Here is a table of points, one per row:
[ 19  34  61   0 -25   1 -26  23  38  12  41   4  18  21  19 -25 -17   7  32  43  38  12 -18  40 -29  -3 -23 -56  -6  61 -18  17  24  53  -8  19 -19   5  18 -10  11 -15  22 -24 -26 -36  54   9]
[-37 -20  16 -41 -40  49  81  96   4  14 -15  -1 -38  68  31  -2 -60  13 -15 -80 -20 -19 -47 -45 -39 -49   7 -63  19 -24  20  20 -26  -7   1 -16  -3  13  43  47  -8  12 -38 -16  39  -2 -24 -24]
[ 54  16  13  -1  -6  25  28  13 -70  52  41  31 -92  47   8 -69 -73  22  20  36  32 -13 -87 -77 -21 -93 -26 -68  11 -29  13 -95  -4 -45 -42  20  39  -2 -12  49  22 -44 -15  42  38  95 -67  88]
[ 35 -42  -8   1 -22 -30 -30  23  22  16  -4   0  -1  -6 -21  21  -7  11  21  16  38  59  -2  15 -39  -4  -9  17   9  25 -25   9   8  -9  45  -6  19  34 -24  31  16  16 -13 -21   7  -2 -16  -9]
[ 29   0   7  26   0  -3 -21  13 -45  20  -8  -6 -11   5  24  26   0 -31 -21  36   0 -24 -10 -23  30  24 -12   7  -6 -22 -10 -24  28  41  -8 -18 -27 -42 -16  -8   3  -7 -39 -66 -16 -15   2 -38]
[   5   25   -2   20   17  -31  -16   91  -64 -107   12  -56    9  -31   19  -54   37   40  -15  -12  -43  -20    1   34   35    0   81  -52   -6    5   37  -59   -3   58  -28  -58   58   22  -20   27   45   66   71   36  -28  -34   44  -11]
[ -2  45 -18  40  -5 -12 -10  12  75  15  25  29 -17 -35  27 -13 -17 -17  -3  25 -52 -50 -29  33 -36   9  31   0 -38 -13 -76  25  21  16  -5 -15  49  12 -36 -15 -24  -4   8  33  30   4  -8 -46]
[ 19  14  32  -1 -85  -3  13 -41  10  29  36  16   1 -55   2 -26 -11  23 -22 -16  49 -34  42  34 -46  62  24 -12   0  27 -22  16  25 -13 -23  20 -16 -15  17  15 -61  -2 -17 -13 -11  18  63  -1]
[ 43   1  20  -4 -11   5  51 -64   5 -44 -58  14   1 -53 -43 -35 -12 -30 -10 -20  -4  50  10   1  76 -59 -17 -13 -19 -13  18   7  45  25  53 -16 -24 -18  -5  17 -32  -2 -30  43  -6   9  -1 -20]
[ 12 -46  -4   6 -19 -14  -8  14 -39 -11   7  23  -2  11  31  -3   3   9 -13  14  48  36  19   4 -31 -37  32  38 -11  19  -9   8  -5 -18  50  32 -25 -23 -26 -37  31   8 -13   9  -6   3  -4  -7]
[  1  29 -10 -39  47   8 -32  30  11 -15 -59  31  -4 -65 -43 -38   4 -15 -13   1 -11  39  -2   3  23  -5  18   8 -17  -7  53  13  46 -56  55  -5 -15 -18  -3  21  15 -18 -29  10  27   7  -4 -26]
[-15  15  34 -43   9   0  16 -11 -52  -3  14 -40  12  -6  24  50  -7 -21   8  33  -3 -48  11   5  -9  -4 -17  18   9   4 -17  -2 -18 -31  -4 -22 -25 -16  -4  14  13 -10 -20  48  13 -31   0 -11]
[ 10 -43 -20  -6  22 -21 -75  -7  29 -25   1   8  -7   3 -13  17 -61   2 -53   5  39   5   3 -12 -17 -17  23   4  22  21 -23 -29  -9  19  44 -40 -45  33  71  -8 -36   0   6  -5   2  12 -10  28]
[ -70  -59  -41   18  -16  -63   43   -2   19  -16   17 -106   48   53  -43  -73  -66  -67   26   62  -44   79    2  -11   48   31   60  -14   98  -93   48   19   74  -37  -74   64  -36   63   33  -62   22  -26  -35  -14   46   18   54   35]
[-63  25  24 126  91  97  21 -50  14  11  24  -5   5   8 -94   1  -9  40 -46 -33 -16  36  30  -4 -99   5  52  -6  55 -11  49 -54 -33  36 -85 -71  13 -59 -60  86  96  53  18  30 -94 -20  22 -30]
[ 58 -55 -26   2  -7   7 -33  24  37 -26   3  30   6  11  12  33 -10  26  10  21 -35   9  79  -2  20 -21   0  26   1  31   4  -6  -4 -34 -39 -32 -16   7 -15  -2   0 -18 -35  -7   3   4  -2   7]
[ -8   1  -2  -9   8  11 -19   3  -5  35   7 -45  20  -9  -5  30   7 -30   2  14   8 -85  -3 -39  45  -5 -28 -19  25  15  21  -1 -21 -51   7  18 -18  -2 -17   7   2  12  16 -12 -23  -5   8 -36]
[  3 -49  71  17   0  -6 -17  15  39 -19 -22  -1  11  -8  26 -17  77  24 -26  18  39   9 -20   8 -22   4   7 -36  16   2 -45  58   4 -21 -35  43  -5  37   9  19 -27   3 -32   9 -30 -31 -40  40]
[ -60   15 -109  -21  -20    8   15  -57   45  -22 -100   -8  -63   56   50    3   67  -70   62  -48   -8   27  -32  -44  -37   16  -19   64   26   -4  -42  -89   21  -20   -1   55  -36   30  -40   34  -16 -104   28  -10  -60 -111   57   44]
[ -4   4  20   8   4 -76  -3  14   7  33   3 -12  59  25 -13  18  64  -1  25  -8   0  33  -2  12 -14  19 -32  -7 -41 -28   7 -19 -49 -20   4 -44 -11 -53   7 -41 -43  -4  -5  41  -3  12  -5  18]
[-50  21 -21 -34  56 -84  74   9 -16  11 -33 117 -30 -28 -18  80   8 -11  43  23  35 -38  53   7  -6 -59   0 -48  42 -69  60  13  39  11   0  26 -25  47 -15 -13   2  20  -5 -67 -24  16  35  87]
[ 54  30 -40 -14 -40   3  -4  24  -9  23  27 -13  33 -18  54   4  55  20 -70   7 -75  -1   4  32  18  22  48  -5  28 -41  18  11  -8  86  22   5  34  31 -34  43  24  23  75  62  11  32  -7  16]
[ 24  13 -31  30   4 -10  -9   7 -18  34  -1 -13  -6   1 -36 -15   5 -19 -14   8  -2 -55  80 -25  -9   1 -52  12 -14 -29  -7  28 -15  -4   3  15  37 -19  94   8  41  -9  -5  -6   9 -54  -2   4]
[ 28 -27 -36  -8 -21  88  -9   4  -8 -16  -1  22  -5 -13  -6  32  20  19  -5  52  38  50   1   6  -1   8  35 -22  21  -3 -29 -23 -10  -7  34  -6  19  10  70 -54  -7  -5 -14 -26   3 -11   1 -11]
[ -1  55 -10   7 -14   7 -24   1 -30 -62   9  28  39   9 -46  13 -17 -27 -24 -64 -52   6 -27  12  32  26 -31  20 -23   9 -23  12 -74   7  -6  30 -12 -10 -33 -27  -4 -12 -25 -38  16 -14 -46  39]
[-24 -91  40  -5 -14  -9  27  -6 -13  -9  -7  18  13 -14 -21  24  10 -29  13  21 -17 -53   5 -17  -7  33 -21  -9 -16  35   1 -42 -11   8   0  22   1 -19  -3   5  44 -14  19   2  30  15  -5 -30]
[-22   2  29 -23  40   9 -39  10 -28  45   3 -41   5   3 -19  29  -1   1  60 -60  -3   1  16 -10  -7   0 -28  21 -36 -25 -32  -8   9  42  -1   1   5   0   7 -34 -14   1 -31  45  -4  26   5  -8]
[ 15 -43  10  10   4  -8 -32 -76 -18  11   3  43  18  16  32   5 -12  14   9   6  22  14 -28 -16  -5   7  20   2 -25  23   1  28  14 -31  47 -23  29  57   6   6  31  20 -30   2   2 -36  61  16]
[-19  63  34   8  -8  -8  -4 -53  66  16  29 -17  -6 -47  82 -48 -16   6 -17   2   7   4  57  -9 -24  19 -13 -12   4  30  -7  12   8  -4  -5 -25  37  44 -42 -56 -17  -1   6 -10  -9   4 -44 -35]
[  6  -3   1  -9 -39  -7 -13 -10 -21  35  -5   4   2  14 -31  33  -6  10  25 -15   5 -47   1  30  42  24  25  13  16  10  17 -18  38   2 -10   6  16 -40   1 -17  10  -4   7 -10 -20 -28 -96   1]
[-25 -43 -11  20 -14  82  -5  14  14 -12 -18 -34   6  11   6 -18  -4   8  16  58  40 -12   3  30 -28  25 -13   5 -33  20  10  39  16   6  59   4  14  20  -8  -2 -17  15  -2   8 -21  19 -20  50]
[-33  50 -37  -9 -43  -1 -13 -22 -30 -51  -4  33  28  -7   8  24   8   2  30  -2 -56  33 -24 -52  22 -13 -10  16 -21  19 -15  28 -41  12 -31  18 -48 -43  62  33 -11  86   8 -53  21  31 -43 -27]
[ 18 -25 -27 -12  40   0 -25   7  -7   3   8  -2  35 -73   6 -19 -19  -8  49 -42  21  17 -59  25  21  12 -17  66  -4   6  27  21 -85  28 -25   9   5 -60   1 -14 -17 -14   4  12   3   6  14  11]
[ 55   7  14 -45  78   9  26  19   2 -27  14  34  -6  33 -14 -19  -7 -31  -3 -30  17  25  11  32  26  27 -21  51 -11 -43  -6  -7  19 -33 -10   5  -7  13   5   6 -11  12  18  -9  -9  28  -1 -44]
[  5   9  14  23  16  -3   4   2  -3  48 -99 -36  -6   9  21  24  -7  17  -3 -25   5  -7   7  14  31  24 -42   1  17  30 -16  10 -12 -24 -15 -36 -21 -34   1 -27  25   9  22  40  44  17  12  21]
[-26  18 -27  -7  24  -6  23   1  -5  53  16  14  55 -22  36 -21 -25  40 -85  14 -39 -15  -8  12  -3  -3  -1  13 -61   3 -50  12  22  20 -11   6  64  26 -28 -16 -48 -26  87   8 -39  22  -1 -26]
[ 50  -4 -37 -45  40   6  15 -63 -13 -31  21  -7 -12  17 -43 -29  71 -13  -1 -25  -7  19 -12  54  -9 -41 -45  -8 -25   3  27  26  36 -17 -22 -23 -24   3   2 -17  -1  -2  -1 -41  13  19  -9 -30]
[ 15  13  53   5  14  -3  12   7   2  18  11 -43 -84  -4 -23  52   2  -9   0   3 -15 -36  -8 -19  15  18  -7  56   1  32  32 -12 -16   1   3  49 -22   3  12 -47  -4  16  15  50   4 -10   3   8]
[-53  -7  31 -15 -25  -5 -41 -39  53  33  48  13 -79  36  -4 -45  45  22  12  22  -8   2  47  11  37  23  21 -29 -20  25 -22  34 -25  16   5  -6  25 -11 -52  13 -52  -2  -3 -10  13  -2  44 -19]
[-44  54 -10  22 -40 -14  56  25   5 -71  12 -26  46  38  21  53 -19  54  -2 -58  28  -7 -60 -51  17 -25  -1  20  12  -2  34  24 -29  -6  55  -3  14 -25  34  28  -4 -30   8 -73  53  25 -22 -32]
These points spread out most along one direction. Where along it does each point below lie, from 0 to 99? The average is 50, and the first point in the table lies past the average. One standard deviation of the points above along it is 16.
[  3 -49  71  17   0  -6 -17  15  39 -19 -22  -1  11  -8  26 -17  77  24 -26  18  39   9 -20   8 -22   4   7 -36  16   2 -45  58   4 -21 -35  43  -5  37   9  19 -27   3 -32   9 -30 -31 -40  40] 49
[-53  -7  31 -15 -25  -5 -41 -39  53  33  48  13 -79  36  -4 -45  45  22  12  22  -8   2  47  11  37  23  21 -29 -20  25 -22  34 -25  16   5  -6  25 -11 -52  13 -52  -2  -3 -10  13  -2  44 -19] 59
[ 50  -4 -37 -45  40   6  15 -63 -13 -31  21  -7 -12  17 -43 -29  71 -13  -1 -25  -7  19 -12  54  -9 -41 -45  -8 -25   3  27  26  36 -17 -22 -23 -24   3   2 -17  -1  -2  -1 -41  13  19  -9 -30] 44
[-44  54 -10  22 -40 -14  56  25   5 -71  12 -26  46  38  21  53 -19  54  -2 -58  28  -7 -60 -51  17 -25  -1  20  12  -2  34  24 -29  -6  55  -3  14 -25  34  28  -4 -30   8 -73  53  25 -22 -32] 41
[  6  -3   1  -9 -39  -7 -13 -10 -21  35  -5   4   2  14 -31  33  -6  10  25 -15   5 -47   1  30  42  24  25  13  16  10  17 -18  38   2 -10   6  16 -40   1 -17  10  -4   7 -10 -20 -28 -96   1] 50
[-26  18 -27  -7  24  -6  23   1  -5  53  16  14  55 -22  36 -21 -25  40 -85  14 -39 -15  -8  12  -3  -3  -1  13 -61   3 -50  12  22  20 -11   6  64  26 -28 -16 -48 -26  87   8 -39  22  -1 -26] 73
[-50  21 -21 -34  56 -84  74   9 -16  11 -33 117 -30 -28 -18  80   8 -11  43  23  35 -38  53   7  -6 -59   0 -48  42 -69  60  13  39  11   0  26 -25  47 -15 -13   2  20  -5 -67 -24  16  35  87] 23
[ 28 -27 -36  -8 -21  88  -9   4  -8 -16  -1  22  -5 -13  -6  32  20  19  -5  52  38  50   1   6  -1   8  35 -22  21  -3 -29 -23 -10  -7  34  -6  19  10  70 -54  -7  -5 -14 -26   3 -11   1 -11] 44
[ 15 -43  10  10   4  -8 -32 -76 -18  11   3  43  18  16  32   5 -12  14   9   6  22  14 -28 -16  -5   7  20   2 -25  23   1  28  14 -31  47 -23  29  57   6   6  31  20 -30   2   2 -36  61  16] 47
[ -70  -59  -41   18  -16  -63   43   -2   19  -16   17 -106   48   53  -43  -73  -66  -67   26   62  -44   79    2  -11   48   31   60  -14   98  -93   48   19   74  -37  -74   64  -36   63   33  -62   22  -26  -35  -14   46   18   54   35] 10
[ 35 -42  -8   1 -22 -30 -30  23  22  16  -4   0  -1  -6 -21  21  -7  11  21  16  38  59  -2  15 -39  -4  -9  17   9  25 -25   9   8  -9  45  -6  19  34 -24  31  16  16 -13 -21   7  -2 -16  -9] 47
[  5   9  14  23  16  -3   4   2  -3  48 -99 -36  -6   9  21  24  -7  17  -3 -25   5  -7   7  14  31  24 -42   1  17  30 -16  10 -12 -24 -15 -36 -21 -34   1 -27  25   9  22  40  44  17  12  21] 50
[ 10 -43 -20  -6  22 -21 -75  -7  29 -25   1   8  -7   3 -13  17 -61   2 -53   5  39   5   3 -12 -17 -17  23   4  22  21 -23 -29  -9  19  44 -40 -45  33  71  -8 -36   0   6  -5   2  12 -10  28] 44
[-24 -91  40  -5 -14  -9  27  -6 -13  -9  -7  18  13 -14 -21  24  10 -29  13  21 -17 -53   5 -17  -7  33 -21  -9 -16  35   1 -42 -11   8   0  22   1 -19  -3   5  44 -14  19   2  30  15  -5 -30] 49
